In the data rows, the value 500 means zero.
Some points, one per row:
447;404;524;355;552;675;764;590;606;713;570;544;459;255;424;463;553
448;523;493;661;626;645;505;467;470;679;543;451;611;461;475;533;134
418;359;673;550;696;649;562;582;526;422;474;493;653;720;560;417;280
322;837;453;506;498;523;476;423;291;581;345;406;494;553;319;421;436
613;371;481;512;390;514;397;620;360;777;596;436;418;549;645;747;400
416;391;543;752;757;471;286;546;592;700;477;526;492;577;549;625;510
545;816;518;541;570;662;453;453;682;531;627;550;469;709;446;668;431
643;313;470;421;376;255;550;489;592;656;739;544;516;392;541;672;498
553;470;443;431;437;693;631;536;848;344;545;559;424;378;425;492;722
472;867;418;644;698;614;353;445;551;445;549;471;513;603;499;637;552
616;479;356;379;400;477;590;561;722;588;822;580;487;492;502;679;464
471;501;401;278;545;602;602;405;706;544;686;531;409;428;361;583;285
419;343;610;433;547;551;486;663;538;595;306;605;532;596;697;231;328
556;320;472;380;478;410;576;497;758;539;754;505;439;423;452;648;331
556;487;439;371;471;629;626;551;825;365;521;552;417;320;451;476;769
460;856;573;307;511;530;539;536;559;557;453;478;450;614;512;504;234
493;159;416;328;612;483;692;515;679;517;580;555;460;545;381;566;597
546;340;436;605;558;706;659;407;718;184;512;510;498;500;432;481;626
636;707;575;594;367;269;414;554;282;506;356;512;558;602;689;377;667
454;275;435;699;593;350;358;634;401;729;591;466;431;501;458;662;455
497;536;649;648;505;278;393;671;310;553;318;583;514;589;689;328;667
548;423;383;490;354;507;541;458;663;257;499;486;611;437;569;209;776
500;366;607;584;564;461;730;483;732;447;664;549;506;285;454;586;337
Then 20 other points, each followed by its number:
402;404;612;369;498;456;760;545;477;711;456;535;451;327;371;531;283 0
487;471;430;595;644;540;687;521;868;347;559;485;463;451;362;488;658 1
457;877;583;571;648;697;494;460;597;363;610;464;570;433;498;594;511 2
448;211;489;403;526;526;671;525;643;306;546;532;525;560;417;552;253 3
716;585;387;527;343;455;433;523;467;203;378;513;394;378;564;429;799 4
496;846;488;449;423;580;559;432;605;407;457;550;442;506;343;466;221 5
651;284;425;535;351;333;512;537;481;696;742;532;519;443;572;677;408 6
557;285;604;456;528;465;419;632;332;600;350;477;546;746;632;418;772 7
506;387;486;572;434;255;429;576;288;573;546;408;440;672;548;625;243 8
420;115;516;426;561;623;539;426;419;356;415;472;580;589;495;405;326 9
419;889;544;346;554;531;621;507;529;665;437;391;428;633;397;461;529 10
439;737;469;623;513;474;556;277;360;456;592;550;681;365;255;407;549 11
383;394;542;652;788;590;229;388;386;419;410;449;575;549;562;563;448 12
621;341;400;403;372;548;483;539;609;658;749;472;485;402;584;680;309 13
595;433;333;299;206;653;588;437;638;476;683;538;465;422;425;553;644 14
412;879;439;408;454;537;525;469;498;721;382;472;453;528;306;449;433 15
421;393;494;515;639;650;563;459;429;593;203;449;481;585;580;284;276 16
599;663;680;605;441;331;374;663;383;467;338;585;580;593;707;361;702 17
544;666;666;487;482;237;443;635;404;670;313;569;535;575;665;340;659 18
378;407;624;596;656;474;527;355;185;580;399;381;492;332;527;482;356 19
Which two of these numbered points are nearest to each point below, ignoring the 3 directions in which the first points spread most? Their numbers follow each, nearest first.
660;487;406;590;340;376;505;421;698;612;816;475;514;497;538;677;539 > 6 17
608;404;401;315;295;621;593;518;705;358;554;578;463;452;403;507;804 > 14 6
403;615;369;180;472;439;576;443;433;550;482;453;428;672;435;439;251 > 8 5
506;178;362;378;365;306;524;490;421;656;649;464;501;535;548;655;480 > 8 14
667;346;426;390;432;347;579;393;626;557;810;540;426;525;480;663;630 > 6 17
566;435;658;577;430;375;458;681;263;523;343;564;581;730;664;348;661 > 7 17
388;290;474;263;666;377;478;495;384;370;296;366;472;634;517;368;459 > 9 3
478;759;677;533;464;466;390;721;410;372;297;589;545;634;650;333;575 > 17 18
447;423;492;426;573;644;726;493;702;540;681;543;461;232;338;552;543 > 2 0
531;645;686;572;468;364;381;595;270;326;287;600;545;544;669;333;627 > 17 5
444;683;539;521;666;493;405;404;806;616;564;514;531;714;438;600;422 > 1 17
